128 stands for zero in the data rows.
Here are some points, one per row:
[160 126 108  95 137 114 127 131 101 153  79 129 196 116 132 130 115  96
 132 141 134 152 116  81 159 139 130 117 123 126 111 154]
[130 116 116 162 110 107 142 131 139 125 102 122  88 141  87 115  54 134
 105 145  87 158 106 103 123 193 105 120 175 130 129 138]
[112 121 109 100 118  64 145 118 156  99 143 126  93 101 118 119 121 118
 137  92 123 150 161 152 120 170 121 140 147 154 158 158]
[110 131 122  84  80 112 119 127 110 121 123  89 152 110 113 127  94 131
 143 129 133 147 139 103 114  95 142 122 115 146 155 111]
[109 152 137 179  97 131  97  98 103 112 216 137 187 134 165 144 174 123
 164 111  83 100 123  91 111 202 132  94  98 158 139 125]
[141  97 117 128 143 165 168 127 171 138 108 136 143 131 118  90 126 173
 147 163 142 138 111 132 141 130 126  89 191 136 153 129]
[138 140 136 173 102 113 111 118 130 139 117 109 133 167 146 119 121 116
 122 104  87 172 120 158 152 113 122 134 115 101 141 137]
[117 120 137 137 106 111 111 132 159 129 108  77 140 125 130 129 109 131
 137 160 157 103 179 111 116 129 160 129 148 121 102 116]
[ 67 190 105 131 101 118 153 117 143 126 159  96 135 102 109 142 164 137
  96  99 119 131 113 112 117 174 152 113 164 144 139 120]
[129 130 106 116  98 119 139 135 111 150 148 141  86 144 187  94 150 128
 182 111 216 184 143 124 143 121  76 156 140 138  43 115]
[113 139 119 132 117 130 156 111 105 124 101 117 144  87  99 173 134 151
 140 125 136 113  85 143  94  84  78 141 134 103 120 128]
[148 134 139  79 145  97 118 116 128 110 115 158 143 140  85 132 166 174
 153 113 107  78 118 171 123 177 118 130 132 117 125 152]
[105 124  91 137 106 137 147 113 121 149 132 120 127 135  83 140 111 136
 117 138 145 101 139 118 110 163 128 126 132 106 117 133]
[128 129 120  92 148 150 147 128 116 127 147 145 138  81 147 133  94 120
 156  97 128 136 147 124 160 142 112  68 134 144 118 119]
[193 133 136 136  89 159 159 102 129 157 163 129  88  69 121 141 161  84
 130 143 137  66 159 123 140 119 172 158 119  94 120 120]
[135 134 142 137 103 125 107  97 156 121 150 125  85 167 164 126 108 120
 119 141 214 117 117 180 167 180 142 158 144 152 140 124]
[101 127 103 136 169  87 150 137 158 122 129 155 140 124 141 118 129 125
 142 136  85 118 121 140 130 130 144 172 101 106  99 112]
[131 150 145 140 175 135 132 117 115 154 107 107 120 141 100 120 143 104
 107 157 117 109 142  95 139 116 117 154 126 125 115 137]
[143 116 118 116 120 103 146 101 116 114 125 150 140 145 147 130 131 137
 161 170 106 146 142 123 151 114 131 112 115 107 123 186]
[152 143 131 119 134 144 139 147 141 128 113 121 135 141 137 150 116  99
 129 110 120  99 138 166 110 148 134  87 123 121  97 137]
[162 134 149 136 139 120 125 139 164 125 113 142 113 104  69 111 137 155
 122 120 120 152  96 114 142 175 111 139 142 118 112 136]
[ 95 122 125 156 157 120 139  99 119 152 105 137 145 135 139 145 137 103
  94 109 135 118 144 166 130 129 136 143 112 115 102 111]
[128 135 113 124  95 147 115 102 131 106 108 173 167 136 154 126 122  92
  84 164 112 139 151 168 106 125 115 153 124 137 167 117]
[107 119  92 131 121 166 145 109 133 104  71 179 118 160 160 170 121 140
 112  77 133 158 140  97 102  88 118 125 136 127 153 157]
[125 115 125 166 113 109 101 123 146 135 142 107 142 139 149 101 109 147
 131 122 103 145 161 168 109 128 139  77 123  89 124 127]
[125 176 137 149 169 146 126 118 137 117 122  87 154 109 141 122 140 130
 127 131 131 159 134 165 109  76 124 141 141 129 148 151]
[133 157 129 134 147 118 151 105  72 122 138  95 101  94 111  86 163 108
  53 141 157 107 102 113 124 128 153 119 150 118 146 141]
[118 120 130 121 131  89 131 152 167 102 112 132 128 107 170  92 119 133
 125 125 133 110 105 144 112 165 120 136 144 112 109 172]
[140 142 124 175 109 102 173 128 118  97 154 120  90 115 113 133 156 152
  99 127 105 118 114 112 123 140  85 132 107 124 125 145]
[126 113 106  81 105 129  91 104 156  78 146  97 115 145 144 149 107 140
 142 133 189 104 101 131 151  86 143 188 157 138  91  96]
[134 156 103 163 159 112 109 117 133 162  98 128 161 107 111 153 123 151
 127  83 137 144 128 162 158 144 109 122 126  59 125  74]
[125 153 126 105 144 160 125 133 149 154 110 111 139 158 120 148 111 156
 166 125 110 109 207  85 171 117 138 177 135 114 144 127]
[123 154 110 172 139  96 123 120 150 118 148 153 157 110 124 102 116 160
 137 135  93 138 120 158 177 133 145 145 121 160 124 145]
[ 81  86 146 151 116 178 107 137 107 132  57 131  90 125  97 141 108  96
  97  94 107  96 127 144 185 132  97 138 118 165  99 164]
[111 158 156 105 100 176 104 156 156 154 148 166 124  81 125 142  93 112
 136 166 141 129 139 116 121 133 122 114  93 100 171 147]
[102 119 145  64 128 163 173 110 117 143 143 123  86 140 149  82 138 145
 168 143 192 141 137 176 155 185 126 152  79 136  71 105]
[143 153 163 116 108 137 102 161 132  81 128 123 143 130 107 153 146 104
 122 128 128 157 130 144 128 108 145 105 152  94  59 175]
[135 134 168 159 144 103 146 144  70 137 112 136 163 139 134 166 110 131
 117 132 110 114 131  89 110 140 129 139 135 129 194 106]
[139 114 171 104 134 132 170 130 141 121 125 111 143 133 164 176 166 153
  73 194  99 131 134 122 116 163 116 126 134 115 112 104]
[102 128 129  96 123  90 133 133  94  90 107 171 100 149 131  83 141 129
 183 158 102 100 132 150  88 126 129 131 184  87 147 135]
[134 124 128 111 154  93 139 134 145 162  91 143 115 120 146 147 120 108
 141 123 124 130  94  90 142 102 149 103 103 169 149 109]
[146 152 135 116  93 135 114 149 133 114 110 107 139 117 138  87 117 117
 104 144 109 109 161 112 109 115 106 142 142 173 103 117]
[136 115 111 156  78 136 118 132 130 135 132 145 138 131 129 121 144 133
 111 137  94 138  84 164 104 116 154 157 116 143 130 128]
[103 169  91 116 139 108 130 146 159 118 162 155 150 112 138  86 139 104
 175 119  95 110 121 130 143 152 128 139 167 135 148  97]
[137 125 141 168 105 128 165 142 125 123 114 125 153 158 121 102 143 133
 136 123 144 127 188 112  97  93 117 162 132 117 124 165]
[125  94 147 125 127  91 163 138 179 137 102 155  88 134 136 119 124  97
 148 104 126 104 115 125 104 131 113 157 111 143 124 131]
[149  83  84 103 126 114 103 158 147 107 100 116 127 152 118 116 177 139
 121 155 125  89 120 165 138 151 113 109 131 124 172 121]
[160 109 133 152 135 151 129 165 139 149 135  92 137 121 102 122 108 135
 172 134 144 137 115 104 113 134 140 136  96 139  87 124]
[130 124 107  97 144  87 118  98 155 142 165 129 131  99 134  89 124 138
 123  76 122 121 130 125 136 166 104 166 169 159 160 173]
[108 153 118 132  88 185 114 137 117 159 101 148 134 108 129 129 146 134
 133 154 119 138 150 151 135 124 151 126 151 143 103 162]
[109  47 143 135 159 158 112 123 154 131 142 122 113 107 124 178 128 121
  74  95 143 158 119 140 114  79 110 123 148 163 140 150]
[137 116 142 127 133 113 117 119 126 133 122 110 157 119 110  81 145 130
 135 113 164 118 107  68 137 110 116 130 123 132 124 155]
[127 114 149 149 161 180 105  99 120 104 111 126 105 103 160  91  95 109
 124 109 106 109 141 144 102 111 113 105 141 110 124 104]
[168 165 167 139 148 139 143 106 149 120 126 125 124 181 157 123  89 105
 165 112 190 140  83 135 136 160 100 161 119 193 162 122]
[141 161  88  99 159 140 109 101 107 118 142 173 111 154  54 155  99 128
 145 158 116 140 143 134 105 115 127 114 136 142 106 153]
[123  83 148 110 132 149 111 112  70 167 159 113 169 130 148 104 133 103
 123 116  91 164 125 119 108 166 137 162 133 129 134 158]
[173 126 126 142 110 119 120 143 148 134 144 121  93 132 132 143 121 137
 145 130 136 102 159 108 161  96 104 143 109 125 136 118]
[131 117 118 169 155 165 151 127  69  82 130  97 128 125 115 164 157 130
 132 114 105 134 164 135 158 154 139 112 136 189 106 110]
[144  75  98  95 138 115 161 161 138 150 163 127 135 127 104 116 163  57
 151 137 123 135 120 142 167 119 149 114 154 131 194  96]
[118 126 131 122 137 156  89 174 114 146 144 162 124 141  94 105 192 143
 168  82 136 110 116 135 105 134 111 114 172 130 145 106]
[105 162 138 118 124 144 117 139 177 153 163 127 121 139 110 152 107 149
 118 109 124 102 153 109 140 102 117 127 134 133 109 134]
[115 121 140 108  77 134 122  82 132 143 138 116 135 141 111 125 149 122
 104 126 121 120  96 142 144  83 130 103 120 131 132 141]
[107 134 170 104 127 124  86 128 128 146 128 116 109 151  93 115 121 166
 123 140 122 101 162  91 104 144 183 150 106 127 143 116]
[137 130 155  76 140 110 102 141 159 127 109 110 104  77 141 152 125 113
 128 153 127 173 111 104  94 147 120 104  94 171 159 102]
[147 113  97 130  69 130 133  93 143 156 118 112 145 133 113 118 151 136
 132 131 105 158 122 138 126 123 104 118 123 121 134 133]
[108 131 140  98 141 124 143 164 123 135  98 127 149 128 142  96 126 124
 119 120 118 151 119  88 142 130 164 113 108 138 128 130]
[122 107 105 158 161 196 120  69 163  59  79 135 118 142 151 160 185 120
  94  92 139 159 144  69 104 146 163 102  57 111 144 121]
[160 166 152 131 102 117  82 158 112  95 126 154  90 144 127 152 125 103
 128 130 207 153 113 113 152 173  74 152  85 108 168 134]
[108 140 149 137 110 149 129 153 128 153 130 158 134 128 125 122 145 141
  99 139 132 146 123  91 119 113 117 116 125 137 137 116]
[138 122 123 124 146 116 140 161 117 120 160 149 155 118 140 127 106 119
  76 111 154 121 139 142 116 151 100  95 113 111 110 122]
[118 159 122 130 142 143  94 102 111 120 101 102 133 141 164 109 139 137
 122 137 116 158 146 156 125 105 122 150  93 107 136 133]
[102 131 146 118  95 101 137 123 138  90 145 156 154 163  86 114 127 120
 124 117 136 158 132 156 129  75 147  90 127 130 119 105]
[140 141 134 119 159 151 136  92 103 168 148 125  96 135 136 130 132 133
  92 116 124 141 133 163 104  90 130  91 139 131 133 159]
[ 93 106 130 128 157 125 117 109 137 107 137 122 154 150 104 135 122 108
 136 135 121 147  87 122 155 125 132 125 128  92 114 152]
[139 121 150 106 140 128 155  89 132 144 111 126 127 165 102 137 142 101
 145 110 105 174 115 142 146 122 153 110 142 108 126 113]
[121  96 112  78 120  92 101 201  95 192 135 115  95 171 148 172 142 137
 143 160  68 109 109 165 144 139  96 153 180 136 147 137]
[103 148 206 195 112 140 151 149 144 124 139 119 115 127 103 178 114 146
 173 181 163 140 168 130 114 136 133 140 119 119 192 126]
[133 100 161 162 136 169 148 134 123 123 145 137 112 141 149 120 122 112
 139 123  99 150  87 123 130 102 162 114 146 117 119 107]
[120  73 140 131 143  70 114 148 107 135 116 164 133  66 113 108 150 127
 156  90 157 139 145 170 105 116 137 152 143 121 145 103]
[139 132  87 158 128 134 145 151  99 117 129 105 123 129 133 141 122 133
 134 158 129 148 156 139 140 109 120 106 132 128 139 138]
[119 149 119 123 157 118 135 168 139 119 136 134 132 163 126  77 146 124
  88 144 113 105 112 124 135  82 108 113  91 163 115  91]
[116 118 106 127 123 115 127 167  82 115 138 119 151 139 117 128  92 134
 137 134 178  86 122 124 126 116 148 134  78 123 164 146]
[107 104 130 139 112 118 137  93 105 147 126 128 128 134 159 136 132 144
  97 117 126 126 149 164 116 123  99 109 128 107 123 140]
[172 110 195 105 106 116 130 161 104 121 139 143 136 103 135 127  82 176
  93  73  81  96 151 112 187 106 190 147 135  94 190 131]
[ 89  93 117 149 138 164 124 105 114  71 122 127 115 126 132 120 127 158
  88 131 117 152 118 140 143 124 132 137  69 157 116 122]
[124 133 134 118 123  92 136 123  95 166 113 123 119 153  95 129  89 125
 155 105 162 115 137 121  94 143 163 117  59 172 116 130]
[134 103 120 131 128 187 129 103 110 114 116 119 120 113 146 129 105 155
 155 118 106 116  84 130 128 116 114  90 138 111 141 102]
[112 115 129 137 160  82 118 132 144 165 121 149 100  85 148 124 117 118
 121 160 143 129 121 106 141  89 135  60 111 162 115 134]
[123  93 124 119 130 111 112 107 141 138 186 130 122 150 105 138 104 124
 126 150 128 139 155 107 124 133 106 127 112  84 110 131]
[159 142 118 147 134 133 129  91 135 147 133 137 154 124 112 129 127 161
 138 172 102 105 107 158 122 108  98 108  85 149 128 137]
There is one direction along which these points spread out most. Take the direction at right angles to it along which they spread out most. Then take the direction at right angles to both along which they spread out most. Go by this last direction. How far along it is each point below, from 0 to 99? The average is 50, and the first point in the table lies past the average. One standard deviation of the points above along it is 16.
[150 118 131 135  99 119 148 117 180 105 130 101 153 119 111 154 116 131
 139  87 125  98 144 125 124 109 116 146 136 140 110 121] 54
[128 130 139 127 133 117 148 104 104 121 115 140 145 122 159 113  89 130
 139 153 146  64 118  83 120 123 126 137 138 119 124 124] 66
[161 147 104  93 152 112 138 173 127 126 142 114 122 165 124  99 117 130
  85 107 146 130 142 123  95 133 137 117 101 131 131 100] 56
[137 146 156 137  98 110 108 115 123 148 114 116 123 123 109 127 122  91
 122 158 120 131 148  88 135 125  88 154 141 121  96  67] 66
[124 163 108 112 115 126 130 174 111 143  90 107 147 129 154 149 124 106
 128 100 168 108  77 123 104 133 166  93 134 138 104 116] 51
[140 170  87 134 100 161 152 156 133 125 137 120  61  83 140 119 144 141
 141 105  89 124 100 123 123 147 170 160 108 104 135 135] 54
[163 128 108  59 157 123 150 145  74  98 153 115 114 101 153 138 111 156
 121 114 123 168 114 122 118 112 117 166 117 127  83  78] 39
[ 99 127 130 112 165 108 100 161 141 153 173  88 112 139 144 116 173  88
 197 141 112 106  88 144 121 127 102 124 154  77 174 133] 45
[121 139 147 156 165 142 150 132 129 106 162 139 126 132 144 163 129 109
 119 147 115 128 117 133 140 103 140 130 146 127  96 148] 45
[171 119  91 149 143 120  86 121 140 163 153 164 105 156 146 142 109 151
 102 124 157 133 111 109  76 125 176 176 169 126  88 105] 45
[106 147 110 170 118 126 104  88 100  70 115 110  96 139 163 153 169 144
 133 130 107 114 155  65 161 134 147  71 147 132 107 120] 50
[139 140 138 127 136 110 125 123 125 164 104 156 169 109 138 145 184 177
 109 159 171 141 126 150 155 125 142  99 160 139 130 132] 45
[149 105 113 169 156 153  90 119 114 100 118 130 131  94 128 123 118 104
 131 137 121 137 119 158 110 116 154 121 137 147 119 137] 36
[ 99 117 110 126 133 175 122 160 147 119 155 130 169 133 103 137  93 117
 100 142 162 108 133 113 136 142 111 170 122  99 121 128] 62
